One turn moves every row onto another: examples first, then more rows asked:
bonib: [-0.63  0.84 -0.04 -2.53  0.04 -1.92  0.32 -1.83 -3.93 -1.67  2.12  0.10
 -0.86  0.45]
guzo: [-0.32  1.46  0.52 -0.88  2.46  1.69  1.71 -1.89 -3.54 -0.16  0.51  0.39
  1.65 -1.71]
fasig: [-0.08  2.10  0.83 -0.56 -0.49 -0.48  1.84  0.25 -3.05  0.81 -0.37 -0.98
 -1.54 -0.48]
mevek: [-1.35  1.65 -0.28 -0.82  0.36 -0.70  2.13 -0.65 -3.84 -0.07 -0.21 -0.07
 -2.05 -1.10]
pep: [ 0.54  1.71  1.68 -1.44 -1.32 -1.08  0.73  0.59 -3.28  0.60  0.86 -0.77
 -0.47  0.59]
lefu: [ 0.37  2.19 -2.61 -0.72  2.24 -1.68  2.81 -0.64 -0.72 -0.63 -0.06  0.81
 -1.11 -1.83]
zusuk: [ 0.21  2.30  0.72 -0.93  2.38  2.50  0.30 -0.55 -2.55 -0.99 -0.61 -1.55
  0.64 -0.36]
Nete: [-1.25 -0.19  0.02 -3.52  2.04 -0.80  0.78 -0.77 -1.99  0.03  1.72 -0.32
  2.31 -1.20]
guf: [ 3.75  1.55 -0.92 -0.44  0.89  0.66  0.94 -0.23 -0.27 -2.84  0.51  0.27
  0.75  1.93]
Tebul: [ 1.14  2.74 -0.76  0.15  0.43 -0.14  2.66  0.43 -2.74  1.06 -0.77  2.37
  0.99 -1.21]
zep: [-1.28  1.24 -0.68 -1.50  0.81 -1.55  1.56 -2.11 -3.64 -1.55  0.89 -0.17
 -2.00 -0.61]
Podor: [ 0.82  0.88 -0.21 -2.42  3.90 -0.08  1.50 -1.56 -2.27 -0.56  1.50 -0.65
  0.73 -1.84]
vol: [-1.32 -0.34 -2.75 -1.39  0.40  0.00  2.12  1.09 -1.08 -0.60  0.03  3.41
  1.28 -0.35]
tarin: [ 0.53  1.35  1.24 -2.28 -0.84 -1.87  0.05 -0.77 -3.13 -0.92  2.03 -0.91
 -0.30  1.04]
Pup: [ 0.68  2.41 -0.04 -2.27 -1.76  0.14 -0.77  0.21 -2.41 -1.49  0.42  1.44
  2.23  2.36]
zemu: [ 0.53  0.03 -2.40 -1.96  1.16  0.14  0.72 -0.68  1.00 -3.70 -0.11  0.22
 -0.02  1.47]
non: [ 1.88  0.35 -1.87 -0.20  2.07 -0.40  2.64  0.41  1.33 -0.88 -0.11  0.88
 -0.38 -0.91]
piru: [-0.75  0.59  0.15 -3.44  1.88 -0.10 -0.47  0.58 -0.93 -0.83  0.83 -2.23
  1.22  0.17]
Vepi: [-2.01  0.85 -3.11 -2.94  0.89 -1.84  1.01 -0.67 -1.84 -1.43  0.90  2.59
  0.34 -0.43]
gub: [ 2.48  0.94 -2.00 -0.08  1.94 -0.57  2.66  1.19  0.87 -0.87  0.10  0.53
 -0.26 -0.40]
kadev: [-1.77  1.26  1.00 -1.91  0.41  1.75 -0.36  0.21 -2.28 -0.45 -0.32 -1.15
  2.30  0.30]
Goba: [-0.15  0.21 -1.62 -1.73 -0.61  1.26  0.52 -0.23 -2.18 -2.49  0.42  3.23
  2.26  1.98]
ros: [ 3.06  3.61  0.31  0.02 -0.37  0.35  0.97  0.19 -1.33 -0.64 -0.52 -0.34
  0.84  1.04]
moson: [ 0.42  0.64 -2.97 -1.58  1.39  0.12  0.95 -0.09  0.85 -3.46  0.15  0.28
 -0.75  1.22]
Tarup: [ 1.98  0.21 -0.50 -0.19  0.54  0.82  1.87  1.14 -1.91  0.26 -0.20  3.54
  2.15 -0.48]
nanu: [ 3.71  1.09 -0.23  0.11  0.77  0.74  0.92 -0.24  0.00 -2.41 -0.03  0.37
  1.11  1.39]
Vipu: [ 0.58 -0.11 -1.08 -1.85 -0.50  1.22  0.02  0.05 -2.35 -2.53 -0.10  2.98
  2.44  2.04]
Segim: [-0.09  1.77 -1.88 -3.14  0.10 -1.44 -0.55 -0.97 -0.41 -3.16  1.19 -0.12
  0.22  1.79]
nema: [ 1.97  0.58 -0.70 -0.21 -0.14  0.55  2.14  0.97 -2.20  0.00  0.38  3.49
  2.81  0.20]
kagan: [-1.13 -0.85 -2.70 -2.17  0.88  0.22  1.68  0.65 -0.96 -1.04 -0.19  3.59
  0.96 -0.32]

nema -> gub
fasig -> mevek
lefu -> Vepi
Now these:
guzo -> Podor
kagan -> zemu

